In the data rows, zero lies at 4.5, halfway between 4 and 5.
Here are some rows, each followed by its group. Rows of different groups can look alike.
[3. 7. 4. 1. 4. 3. 5. 3. 3. 5. 7. 5. 5. 6. 3. 5. 2. 4. 4. 4. 3. 3. 7. 4. 6. 5.
 5. 2. 5. 3. 3.] 0
[4. 5. 4. 7. 6. 5. 4. 4. 4. 4. 6. 4. 5. 4. 4. 3. 1. 1. 5. 5. 4. 3. 5. 4. 7. 4.
 7. 6. 5. 5. 4.] 1
[4. 5. 6. 1. 5. 4. 5. 2. 5. 3. 6. 5. 8. 5. 5. 5. 5. 3. 5. 6. 7. 4. 4. 1. 1. 5.
 6. 4. 5. 2. 5.] 2
[5. 2. 5. 5. 3. 3. 6. 6. 7. 1. 4. 2. 3. 7. 5. 6. 4. 4. 2. 4. 2. 4. 5. 4. 4. 9.
 2. 7. 4. 2. 3.] 3
[6. 4. 6. 3. 4. 5. 6. 6. 6. 3. 5. 3. 4. 6. 4. 5. 4. 3. 4. 4. 1. 6. 4. 5. 3. 6.
 2. 6. 4. 1. 4.] 3
[6. 6. 1. 4. 4. 4. 5. 5. 6. 7. 2. 3. 3. 4. 6. 3. 6. 6. 5. 3. 6. 6. 2. 4. 3. 6.
 4. 5. 2. 7. 2.] 4
[4. 6. 4. 5. 6. 5. 3. 4. 2. 5. 6. 6. 3. 6. 6. 4. 6. 3. 6. 5. 4. 3. 7. 3. 6. 7.
 6. 7. 6. 7. 7.] 1
[5. 6. 3. 4. 6. 5. 5. 5. 5. 5. 6. 7. 4. 6. 2. 6. 3. 4. 6. 5. 3. 3. 7. 5. 6. 5.
 4. 0. 6. 6. 4.] 0
[3. 7. 5. 2. 4. 4. 4. 4. 4. 5. 6. 5. 5. 4. 3. 4. 3. 4. 5. 5. 4. 6. 6. 7. 5. 3.
 5. 2. 5. 7. 4.] 0
[5. 5. 7. 3. 5. 5. 4. 5. 4. 4. 6. 5. 7. 5. 4. 5. 6. 4. 4. 6. 6. 2. 4. 2. 2. 4.
 6. 4. 5. 3. 6.] 2
[2. 6. 5. 2. 4. 3. 4. 3. 4. 5. 7. 5. 5. 5. 2. 3. 2. 5. 4. 5. 4. 4. 6. 3. 5. 2.
 6. 3. 5. 7. 4.] 0
[6. 6. 1. 3. 4. 4. 3. 5. 7. 7. 2. 4. 3. 5. 7. 3. 5. 7. 4. 3. 6. 4. 2. 5. 3. 3.
 5. 5. 2. 6. 3.] 4
[6. 6. 3. 2. 5. 5. 3. 5. 5. 4. 6. 7. 4. 6. 3. 5. 4. 3. 5. 5. 2. 6. 6. 4. 7. 6.
 4. 0. 5. 7. 4.] 0
[4. 6. 2. 2. 5. 5. 4. 6. 5. 5. 7. 5. 4. 5. 3. 6. 4. 4. 5. 4. 2. 5. 7. 6. 7. 4.
 5. 1. 5. 6. 4.] 0
[3. 4. 7. 4. 5. 6. 6. 2. 2. 3. 5. 6. 8. 4. 4. 6. 7. 6. 3. 5. 7. 7. 3. 4. 1. 3.
 5. 3. 5. 2. 6.] 2
[3. 5. 6. 3. 7. 5. 5. 3. 5. 3. 5. 5. 7. 5. 4. 5. 6. 4. 4. 6. 6. 5. 4. 4. 1. 4.
 5. 5. 5. 3. 5.] 2
[8. 5. 4. 2. 5. 4. 2. 5. 5. 5. 6. 6. 4. 6. 4. 6. 6. 3. 4. 6. 2. 5. 6. 5. 8. 4.
 4. 2. 5. 4. 4.] 0
[4. 5. 3. 2. 5. 5. 2. 6. 5. 4. 6. 6. 4. 5. 3. 6. 4. 5. 6. 6. 2. 4. 6. 5. 6. 2.
 4. 2. 5. 5. 3.] 0
[4. 5. 3. 4. 5. 3. 4. 3. 5. 6. 4. 5. 4. 3. 5. 4. 3. 4. 3. 4. 5. 3. 3. 8. 5. 7.
 5. 5. 4. 5. 3.] 5
[4. 5. 4. 4. 5. 4. 4. 5. 4. 5. 6. 5. 4. 6. 4. 4. 3. 4. 4. 6. 2. 6. 4. 4. 6. 2.
 4. 4. 5. 4. 4.] 3
[4. 6. 3. 2. 5. 4. 3. 5. 5. 4. 6. 6. 4. 5. 4. 6. 4. 3. 5. 5. 2. 4. 6. 6. 6. 1.
 4. 1. 5. 5. 3.] 0
[5. 6. 4. 4. 5. 5. 5. 5. 6. 5. 4. 5. 5. 3. 5. 4. 1. 5. 4. 5. 5. 3. 4. 6. 6. 4.
 5. 3. 5. 5. 4.] 2
[4. 7. 5. 3. 4. 4. 6. 4. 3. 5. 6. 5. 5. 5. 3. 3. 2. 4. 3. 5. 5. 5. 6. 4. 3. 7.
 6. 4. 5. 7. 3.] 0
[9. 2. 3. 9. 3. 6. 5. 7. 7. 6. 1. 2. 4. 3. 8. 4. 6. 8. 5. 3. 7. 4. 3. 7. 3. 4.
 3. 7. 2. 8. 4.] 4
[7. 1. 4. 7. 3. 5. 4. 7. 6. 5. 2. 2. 3. 4. 8. 5. 5. 7. 4. 4. 5. 4. 3. 5. 4. 5.
 2. 6. 2. 4. 4.] 4
[4. 6. 2. 2. 5. 3. 4. 5. 5. 6. 7. 6. 4. 5. 3. 5. 4. 2. 5. 4. 3. 5. 7. 7. 4. 5.
 4. 1. 6. 8. 4.] 0
[9. 1. 4. 6. 3. 6. 6. 7. 6. 5. 1. 1. 3. 4. 8. 5. 7. 7. 4. 4. 6. 6. 4. 6. 4. 3.
 3. 6. 2. 4. 5.] 4
[4. 5. 2. 7. 5. 4. 3. 4. 2. 5. 5. 7. 2. 4. 5. 4. 3. 3. 6. 4. 4. 3. 7. 5. 6. 2.
 5. 5. 6. 2. 6.] 6
[3. 4. 7. 1. 7. 4. 6. 3. 3. 3. 5. 6. 8. 5. 3. 5. 8. 5. 3. 5. 7. 6. 4. 3. 1. 5.
 5. 2. 5. 2. 5.] 2
[3. 4. 7. 4. 5. 5. 6. 3. 3. 3. 6. 7. 8. 4. 3. 6. 6. 5. 2. 5. 7. 7. 3. 2. 3. 4.
 5. 3. 5. 4. 6.] 2
[2. 5. 6. 4. 4. 5. 5. 3. 2. 3. 5. 6. 8. 4. 2. 6. 7. 5. 3. 4. 6. 6. 3. 3. 4. 5.
 5. 3. 5. 3. 6.] 2
[4. 6. 6. 3. 5. 5. 4. 4. 4. 4. 4. 5. 6. 5. 4. 5. 5. 5. 5. 6. 6. 4. 5. 3. 4. 5.
 5. 4. 5. 4. 5.] 2
[2. 5. 4. 4. 5. 4. 4. 3. 4. 4. 6. 4. 5. 5. 4. 3. 4. 3. 6. 6. 4. 1. 5. 1. 6. 6.
 6. 4. 5. 3. 4.] 1
[6. 2. 5. 4. 3. 3. 6. 5. 7. 2. 5. 3. 3. 7. 5. 6. 3. 3. 3. 4. 2. 7. 5. 2. 3. 6.
 2. 7. 4. 4. 3.] 3
[8. 2. 3. 7. 3. 6. 5. 7. 6. 5. 1. 1. 4. 3. 8. 4. 7. 8. 6. 3. 6. 9. 3. 9. 3. 4.
 3. 7. 1. 6. 4.] 4
[4. 5. 7. 3. 5. 5. 6. 3. 3. 3. 6. 7. 8. 4. 2. 5. 8. 5. 2. 4. 6. 5. 3. 6. 2. 6.
 5. 3. 5. 0. 6.] 2
[2. 4. 7. 4. 4. 5. 4. 4. 3. 5. 5. 6. 5. 4. 4. 6. 7. 4. 4. 5. 5. 6. 2. 4. 4. 1.
 5. 5. 5. 4. 7.] 6
[3. 5. 7. 2. 5. 5. 4. 3. 5. 4. 5. 4. 6. 4. 3. 5. 6. 3. 3. 6. 6. 3. 4. 2. 3. 3.
 6. 4. 5. 2. 5.] 2
[5. 5. 6. 4. 5. 6. 4. 4. 5. 4. 4. 4. 7. 5. 4. 5. 4. 5. 5. 5. 5. 6. 5. 3. 4. 8.
 5. 3. 5. 4. 5.] 2
[5. 3. 6. 7. 3. 3. 5. 5. 5. 2. 4. 2. 3. 6. 3. 6. 3. 3. 2. 4. 1. 3. 4. 3. 4. 4.
 2. 6. 4. 4. 3.] 3
[4. 4. 6. 3. 4. 5. 4. 3. 2. 5. 5. 6. 6. 4. 4. 7. 6. 5. 4. 5. 5. 5. 3. 4. 3. 4.
 4. 4. 5. 1. 7.] 6
[2. 5. 5. 4. 5. 4. 5. 3. 5. 5. 6. 6. 5. 4. 4. 3. 4. 3. 6. 6. 4. 2. 5. 7. 7. 4.
 6. 5. 5. 6. 4.] 1
[8. 3. 2. 5. 5. 5. 6. 6. 7. 7. 1. 2. 3. 2. 8. 3. 5. 7. 7. 4. 8. 6. 3. 9. 3. 7.
 4. 6. 2. 6. 3.] 4
[3. 6. 4. 4. 5. 5. 3. 5. 2. 5. 5. 7. 2. 4. 4. 4. 4. 4. 6. 4. 4. 2. 8. 4. 6. 4.
 5. 4. 6. 5. 7.] 6
[7. 7. 6. 5. 5. 6. 4. 4. 6. 4. 4. 5. 5. 5. 5. 5. 3. 7. 5. 5. 5. 5. 5. 2. 4. 4.
 5. 3. 5. 5. 5.] 2
[9. 3. 2. 6. 4. 5. 5. 6. 6. 7. 1. 2. 3. 3. 8. 3. 6. 8. 6. 3. 8. 7. 3. 8. 6. 7.
 5. 6. 2. 7. 4.] 4
[4. 5. 7. 3. 5. 3. 6. 3. 2. 3. 5. 6. 9. 3. 3. 5. 7. 5. 2. 4. 8. 6. 3. 4. 2. 3.
 5. 3. 5. 2. 6.] 2
[4. 5. 4. 3. 5. 4. 6. 3. 4. 4. 6. 4. 5. 4. 3. 3. 5. 2. 4. 6. 3. 4. 5. 3. 6. 7.
 6. 5. 5. 3. 4.] 1
[8. 1. 5. 6. 3. 6. 6. 7. 6. 3. 2. 2. 3. 6. 6. 6. 4. 6. 2. 4. 4. 6. 5. 3. 4. 6.
 2. 6. 4. 4. 4.] 3
[3. 4. 5. 4. 4. 4. 3. 5. 2. 4. 5. 6. 3. 3. 4. 6. 5. 4. 3. 5. 4. 5. 5. 3. 5. 4.
 5. 5. 6. 4. 6.] 6
[4. 6. 3. 3. 5. 3. 3. 5. 3. 5. 7. 6. 4. 5. 3. 5. 3. 3. 6. 5. 3. 5. 7. 6. 7. 7.
 4. 1. 5. 6. 4.] 0
[3. 4. 6. 4. 4. 4. 3. 4. 3. 4. 4. 6. 3. 3. 3. 6. 6. 4. 5. 5. 5. 5. 4. 3. 4. 4.
 4. 5. 6. 4. 7.] 6
[5. 6. 2. 4. 5. 4. 4. 5. 4. 5. 7. 6. 5. 5. 4. 6. 3. 4. 5. 5. 3. 5. 8. 4. 5. 2.
 4. 1. 6. 7. 4.] 0
[4. 5. 4. 4. 5. 4. 4. 5. 5. 4. 6. 6. 4. 6. 4. 5. 4. 3. 4. 6. 2. 6. 5. 7. 7. 3.
 4. 4. 5. 4. 3.] 3
[7. 1. 5. 7. 3. 4. 5. 7. 7. 3. 2. 2. 3. 6. 6. 6. 3. 6. 2. 4. 4. 5. 4. 6. 4. 9.
 2. 7. 4. 5. 4.] 3
[4. 3. 6. 7. 3. 4. 7. 5. 6. 2. 5. 3. 3. 6. 4. 6. 3. 3. 3. 4. 2. 4. 5. 6. 3. 8.
 2. 7. 4. 3. 4.] 3
[4. 5. 4. 3. 5. 5. 4. 3. 4. 4. 6. 4. 6. 4. 3. 3. 3. 4. 6. 6. 4. 3. 6. 3. 8. 3.
 6. 5. 5. 5. 4.] 1
[4. 5. 4. 3. 5. 4. 4. 3. 5. 6. 4. 4. 4. 4. 5. 4. 1. 5. 4. 5. 5. 2. 4. 4. 5. 3.
 5. 4. 5. 6. 4.] 5
[9. 2. 2. 5. 3. 5. 6. 7. 7. 6. 1. 1. 4. 2. 8. 3. 5. 7. 8. 4. 7. 6. 3. 5. 2. 5.
 4. 7. 2. 4. 4.] 4
[3. 5. 3. 3. 4. 3. 3. 4. 4. 7. 3. 4. 4. 3. 6. 3. 3. 5. 1. 2. 5. 0. 3. 7. 6. 4.
 5. 4. 3. 5. 3.] 5
[3. 6. 4. 5. 5. 5. 4. 4. 4. 4. 7. 4. 6. 4. 2. 3. 3. 4. 5. 6. 4. 3. 5. 1. 6. 6.
 6. 5. 5. 7. 4.] 1
[4. 5. 7. 3. 6. 5. 5. 3. 5. 3. 5. 5. 7. 5. 4. 5. 7. 4. 4. 6. 6. 5. 4. 2. 1. 6.
 5. 4. 5. 2. 5.] 2
[9. 1. 5. 7. 2. 5. 6. 7. 6. 5. 2. 1. 3. 5. 8. 5. 6. 7. 3. 3. 5. 5. 3. 3. 3. 3.
 2. 7. 2. 6. 4.] 4
[1. 4. 6. 3. 4. 5. 4. 4. 3. 5. 5. 5. 5. 4. 2. 6. 5. 4. 4. 5. 5. 7. 3. 4. 3. 4.
 4. 4. 5. 5. 6.] 6
[8. 1. 4. 8. 3. 5. 5. 7. 8. 5. 2. 1. 3. 3. 9. 5. 8. 9. 5. 4. 6. 6. 3. 7. 3. 4.
 3. 8. 2. 6. 5.] 4
[5. 3. 5. 6. 3. 3. 5. 5. 6. 1. 5. 3. 3. 7. 4. 6. 2. 4. 3. 4. 2. 4. 5. 2. 2. 9.
 2. 7. 4. 6. 3.] 3
[4. 6. 4. 2. 4. 4. 4. 4. 5. 6. 7. 5. 5. 5. 2. 5. 3. 4. 6. 5. 3. 6. 7. 5. 5. 4.
 5. 2. 5. 5. 3.] 0
[3. 5. 5. 4. 6. 5. 4. 4. 5. 5. 5. 5. 4. 5. 4. 6. 4. 4. 3. 6. 3. 6. 4. 4. 7. 3.
 4. 3. 5. 6. 3.] 3
[6. 2. 1. 6. 4. 5. 6. 7. 7. 7. 1. 1. 3. 3. 7. 3. 6. 8. 6. 3. 7. 6. 3. 7. 4. 4.
 4. 7. 1. 7. 4.] 4
[4. 5. 7. 3. 5. 6. 6. 4. 2. 3. 5. 7. 8. 4. 2. 6. 7. 5. 4. 4. 5. 7. 4. 5. 4. 4.
 5. 3. 5. 3. 6.] 2
[4. 5. 4. 2. 4. 4. 4. 4. 4. 6. 3. 4. 4. 4. 5. 4. 2. 4. 3. 4. 5. 5. 4. 6. 6. 6.
 5. 4. 4. 6. 4.] 5
[4. 5. 8. 4. 6. 4. 5. 3. 3. 3. 5. 5. 8. 4. 4. 5. 8. 4. 4. 4. 6. 1. 4. 4. 2. 4.
 5. 4. 5. 5. 5.] 2
[4. 6. 5. 6. 4. 5. 3. 4. 6. 4. 6. 5. 5. 4. 2. 3. 1. 4. 6. 6. 4. 4. 5. 3. 5. 3.
 6. 4. 5. 3. 4.] 1
[4. 5. 4. 5. 6. 5. 4. 3. 5. 4. 6. 4. 5. 4. 4. 2. 5. 2. 6. 5. 4. 1. 5. 3. 7. 2.
 7. 6. 5. 2. 5.] 1
[5. 5. 2. 4. 5. 3. 4. 4. 6. 7. 3. 5. 4. 3. 6. 3. 4. 6. 5. 3. 5. 4. 2. 7. 6. 5.
 5. 5. 3. 5. 3.] 5
[3. 7. 5. 4. 4. 4. 5. 3. 4. 4. 6. 5. 5. 5. 2. 3. 4. 4. 4. 5. 4. 5. 6. 4. 5. 5.
 6. 3. 5. 5. 3.] 0
[5. 4. 7. 2. 3. 4. 4. 4. 4. 5. 5. 6. 6. 4. 4. 6. 6. 4. 3. 4. 6. 4. 4. 5. 4. 2.
 4. 4. 5. 2. 7.] 6
[3. 4. 8. 2. 5. 5. 6. 3. 4. 2. 4. 6. 8. 4. 3. 5. 8. 6. 3. 4. 7. 5. 3. 6. 2. 7.
 5. 3. 5. 2. 5.] 2
[4. 4. 5. 4. 4. 3. 3. 4. 3. 4. 4. 6. 3. 3. 4. 6. 3. 4. 6. 6. 5. 1. 5. 5. 4. 2.
 5. 5. 6. 3. 7.] 6
[4. 6. 5. 3. 4. 5. 4. 4. 5. 4. 6. 5. 6. 4. 3. 3. 4. 3. 4. 5. 4. 3. 5. 2. 8. 5.
 6. 4. 5. 5. 5.] 1
[5. 6. 4. 3. 5. 5. 3. 3. 4. 5. 4. 5. 5. 4. 4. 4. 2. 5. 4. 5. 4. 1. 5. 6. 4. 3.
 5. 3. 5. 4. 4.] 2
[3. 4. 3. 5. 5. 4. 3. 4. 3. 4. 5. 7. 2. 3. 5. 5. 4. 3. 4. 5. 4. 4. 6. 5. 5. 3.
 5. 4. 7. 3. 7.] 6
[2. 4. 5. 3. 4. 3. 4. 5. 2. 4. 5. 7. 3. 3. 4. 6. 4. 4. 5. 5. 5. 2. 4. 3. 5. 5.
 5. 5. 6. 1. 7.] 6
[4. 5. 3. 3. 4. 3. 4. 4. 4. 7. 3. 4. 4. 3. 6. 3. 3. 4. 4. 3. 4. 2. 3. 6. 5. 4.
 5. 4. 4. 6. 3.] 5
[9. 1. 2. 6. 3. 5. 6. 7. 7. 5. 2. 1. 3. 3. 8. 5. 7. 8. 5. 4. 6. 6. 3. 8. 4. 6.
 3. 7. 2. 4. 3.] 4
[5. 6. 5. 5. 4. 4. 5. 4. 4. 4. 6. 5. 6. 4. 2. 3. 3. 5. 4. 6. 4. 4. 5. 0. 5. 5.
 5. 3. 5. 5. 4.] 1
[6. 5. 5. 6. 6. 5. 5. 4. 4. 5. 5. 5. 4. 5. 5. 3. 4. 2. 5. 4. 4. 3. 6. 3. 7. 5.
 6. 5. 5. 3. 5.] 1
[4. 5. 3. 2. 5. 4. 4. 5. 5. 4. 5. 6. 4. 6. 4. 5. 5. 4. 5. 6. 3. 8. 5. 5. 6. 4.
 4. 1. 5. 6. 4.] 0
[6. 3. 5. 5. 3. 4. 4. 5. 5. 2. 5. 3. 3. 6. 4. 6. 3. 3. 2. 4. 2. 4. 4. 6. 2. 6.
 2. 7. 4. 6. 3.] 3
[5. 6. 3. 6. 7. 5. 3. 4. 3. 5. 6. 5. 3. 6. 4. 4. 4. 3. 6. 4. 4. 2. 7. 1. 6. 4.
 6. 5. 5. 2. 6.] 1
Which 3 other groups have their centres nearest to the centre of group 0, nearest first?
1 6 5
Which 4 groups are nearest to each row below, nearest first, going by the distance to the centre of the group?
[4. 5. 4. 5. 6. 4. 5. 4. 4. 5. 6. 5. 4. 5. 4. 3. 3. 1. 6. 5. 4. 4. 5. 3. 6. 7.
 6. 5. 5. 4. 5.]: 1 0 6 5
[8. 1. 4. 7. 2. 5. 5. 7. 7. 5. 1. 0. 3. 4. 8. 5. 4. 8. 3. 4. 6. 5. 3. 3. 5. 5.
 3. 7. 2. 6. 5.]: 4 3 5 6
[6. 5. 4. 6. 5. 3. 3. 5. 5. 5. 5. 5. 4. 6. 5. 4. 4. 4. 2. 6. 2. 4. 4. 3. 5. 7.
 3. 3. 5. 4. 4.]: 3 1 0 5
[4. 5. 4. 4. 4. 4. 2. 5. 5. 3. 6. 6. 4. 5. 4. 5. 4. 4. 5. 7. 2. 8. 5. 7. 7. 4.
 4. 2. 5. 6. 4.]: 0 6 1 3
[2. 6. 3. 4. 5. 5. 4. 4. 1. 5. 5. 7. 2. 5. 4. 4. 3. 4. 5. 4. 5. 5. 7. 2. 5. 3.
 5. 5. 6. 3. 5.]: 6 1 0 2
[8. 1. 3. 7. 3. 5. 4. 8. 7. 5. 2. 1. 4. 4. 8. 5. 5. 8. 4. 4. 5. 5. 3. 5. 6. 3.
 2. 8. 2. 5. 4.]: 4 3 5 6
[5. 5. 5. 3. 4. 4. 5. 3. 6. 4. 6. 5. 6. 3. 2. 2. 3. 4. 5. 6. 4. 1. 5. 3. 7. 6.
 6. 5. 5. 5. 3.]: 1 0 5 2
[4. 5. 8. 2. 4. 5. 4. 3. 2. 5. 5. 6. 6. 5. 3. 6. 7. 5. 4. 5. 6. 5. 3. 4. 3. 0.
 4. 4. 5. 2. 7.]: 2 6 1 0
[5. 5. 2. 5. 5. 4. 6. 5. 8. 7. 2. 2. 3. 4. 6. 3. 5. 7. 8. 4. 7. 7. 2. 7. 5. 6.
 5. 5. 2. 5. 3.]: 4 5 3 1
[5. 6. 5. 3. 4. 5. 6. 4. 4. 5. 7. 5. 5. 5. 3. 3. 3. 5. 5. 4. 4. 4. 6. 4. 5. 5.
 5. 3. 5. 8. 4.]: 0 1 5 2
Group 4 spreads out most along one direction. Which 3 other groups' directions of most spread are closest to that one, closest first?
3 0 6
Which 4 groups are nearest to each row below, nearest first, going by the average distance to the group's rows?
[6. 2. 5. 8. 3. 4. 6. 7. 6. 3. 3. 2. 3. 6. 6. 6. 5. 6. 1. 4. 5. 4. 5. 7. 3. 6.
 2. 6. 4. 7. 4.]: 3 4 5 6
[4. 5. 7. 2. 5. 5. 6. 3. 2. 3. 5. 7. 9. 4. 3. 5. 8. 6. 2. 4. 6. 6. 4. 3. 2. 6.
 5. 2. 5. 4. 5.]: 2 6 0 1
Which 5 groups are nearest to each row below, nearest first, going by the distance to the centre of the group?
[5. 6. 4. 1. 5. 3. 4. 5. 3. 5. 6. 6. 4. 6. 3. 5. 4. 3. 5. 4. 2. 5. 8. 6. 6. 3.
 4. 1. 6. 5. 4.]: 0 6 1 5 2
[4. 6. 5. 6. 5. 4. 4. 3. 4. 4. 6. 5. 5. 4. 3. 3. 4. 3. 4. 5. 4. 4. 5. 7. 7. 5.
 6. 5. 5. 4. 3.]: 1 0 5 6 2
Group 1 spreads out most along one direction. Which 3 other groups' directions of most spread are closest to that one, closest first?
6 0 5
Which 4 groups are nearest to each row below, nearest first, going by the distance to the group's nearest row?
[7. 4. 1. 5. 5. 5. 4. 6. 8. 7. 1. 3. 3. 3. 7. 3. 5. 7. 7. 3. 7. 5. 2. 9. 5. 3.
 5. 6. 2. 6. 4.]: 4 5 2 3
[5. 6. 2. 3. 4. 4. 5. 5. 7. 7. 2. 3. 3. 4. 6. 3. 5. 6. 5. 2. 5. 4. 2. 8. 5. 4.
 5. 5. 3. 5. 3.]: 5 4 2 1
[4. 6. 0. 6. 4. 3. 3. 5. 7. 7. 2. 3. 3. 5. 6. 3. 6. 8. 8. 3. 7. 3. 2. 6. 4. 3.
 4. 5. 2. 7. 3.]: 4 5 2 1
[4. 5. 5. 2. 4. 4. 3. 4. 4. 5. 4. 5. 5. 4. 4. 4. 2. 4. 4. 4. 5. 3. 4. 6. 5. 3.
 5. 4. 5. 8. 3.]: 5 2 0 1
[6. 1. 4. 6. 3. 6. 5. 7. 5. 4. 2. 1. 3. 5. 8. 6. 5. 7. 3. 3. 4. 7. 5. 3. 5. 5.
 2. 7. 3. 6. 4.]: 3 4 5 2
[4. 6. 4. 6. 6. 5. 3. 5. 2. 5. 5. 7. 2. 5. 4. 5. 3. 2. 7. 4. 4. 4. 7. 4. 5. 4.
 6. 4. 6. 4. 7.]: 6 1 0 3
[5. 5. 4. 4. 7. 5. 6. 3. 4. 4. 5. 4. 4. 5. 4. 4. 6. 2. 6. 5. 4. 3. 5. 2. 7. 4.
 7. 6. 5. 7. 5.]: 1 2 0 3
[5. 6. 5. 4. 5. 5. 5. 4. 5. 4. 4. 4. 6. 5. 4. 5. 4. 5. 5. 5. 5. 5. 5. 5. 4. 5.
 5. 4. 5. 4. 5.]: 2 0 5 3
Group 0 spreads out most along one direction. Which 3 other groups' directions of most spread are closest to that one, closest first?
1 4 2
Which 5 groups are nearest to each row below, nearest first, going by the average distance to the group's rows?
[5. 3. 5. 5. 4. 4. 7. 5. 6. 2. 5. 3. 4. 6. 4. 5. 4. 3. 3. 4. 1. 2. 4. 6. 5. 5.
 2. 6. 5. 5. 4.]: 3 5 1 0 6
[4. 4. 8. 3. 6. 4. 4. 3. 4. 3. 6. 5. 8. 4. 4. 5. 5. 4. 6. 6. 6. 7. 4. 4. 2. 7.
 5. 4. 5. 1. 5.]: 2 6 1 0 3
Which 3 other groups have their centres nearest to the centre of group 2, nearest first?
6 1 0
Which 3 other groups have their centres nearest to the centre of group 6, nearest first?
2 1 0
Which 3 other groups have their centres nearest to the centre of group 4, nearest first?
5 3 6
Group 3 spreads out most along one direction. Which 3 other groups' directions of most spread are closest to that one, closest first?
4 0 5
Group 2 spreads out most along one direction. Which 3 other groups' directions of most spread are closest to that one, closest first?
6 0 4
